A single turn carries every row of the set below to another of its rows. Some are shown first; where does it send the rows asked next?
K_902: [ 17  -8 -12   9  11 -12 -19   1  -6   2   5   4  12  -1   1]
K_664: [  8 -18 -10  13  -5  -7   2  -1 -28   3  -7  -2 -10 -24  -6]
K_215: [-14   1 -22   2   7 -12  -4  -8  12   8  -9   1 -27 -19   5]
K_408: [ 18  10   1  -1  15  -5  -9  11  -1  -2   0  -8 -14 -36   3]
K_919: [ 20   9   1   1  10  -7 -15  12  -4   2  -5  -1 -17 -36   4]
K_705: [-16 -21  -6 -12  12  -7  -9  10   2   2  13   0 -16 -15 -11]
K_931: [  6 -11 -29 -12   2  -8  16   6  16   5  10   2   1 -19  -5]
K_858: [ 18  11   0  -9  12  -8 -13  14  -2  -3  -5   1 -13 -33   4]
K_673: [-14 -23  -2 -14  11  -9  -6  11   4   5  15   3 -14 -17  -8]
K_86: [  7 -23  -6  14  -8  -8   0   2 -25   5  -3  -2  -7 -26 -13]
K_710: [ 13  -2 -15  11   9 -15 -17   0   0   2   3   3  11   3  -3]
K_667: [-14   2 -22   5   9  -8  -4  -5  15  12  -7   1 -24 -19   3]
K_896: [ 18  -1 -17   5   9 -18 -15  -5  -2   1   3   1  14  -3  -1]
K_442: [  2 -19 -10  12 -10  -8   7   3 -27   6  -2  -1  -8 -24  -8]
K_128: [  8  -8 -26 -13  -2 -10  15   1  18   4  11   0   0 -23  -4]
K_761: [-15 -24  -1 -12  10 -11  -9  10   4   3  12   0 -14 -15 -11]
K_447: [ 27   6  -3   2  10  -2 -11  11  -2  -5  -3  -6 -12 -36   3]
K_689: [  8  -2 -16  10   5 -13 -17  -8  -2   2   3   0  16  -1  -2]
K_892: [  4 -21  -7  12  -7  -8   7   5 -21   7  -8  -2  -6 -30 -11]
K_813: [-15   3 -21   5   3 -10  -5  -6  13  11  -9   3 -26 -20   4]
K_57: [  6 -11 -27  -9  -3  -8  15   1  19   4  11   0   0 -22  -7]

K_931 -> K_705
K_858 -> K_689
K_896 -> K_86
Where do these go?
K_128 -> K_761
K_447 -> K_902
K_408 -> K_710

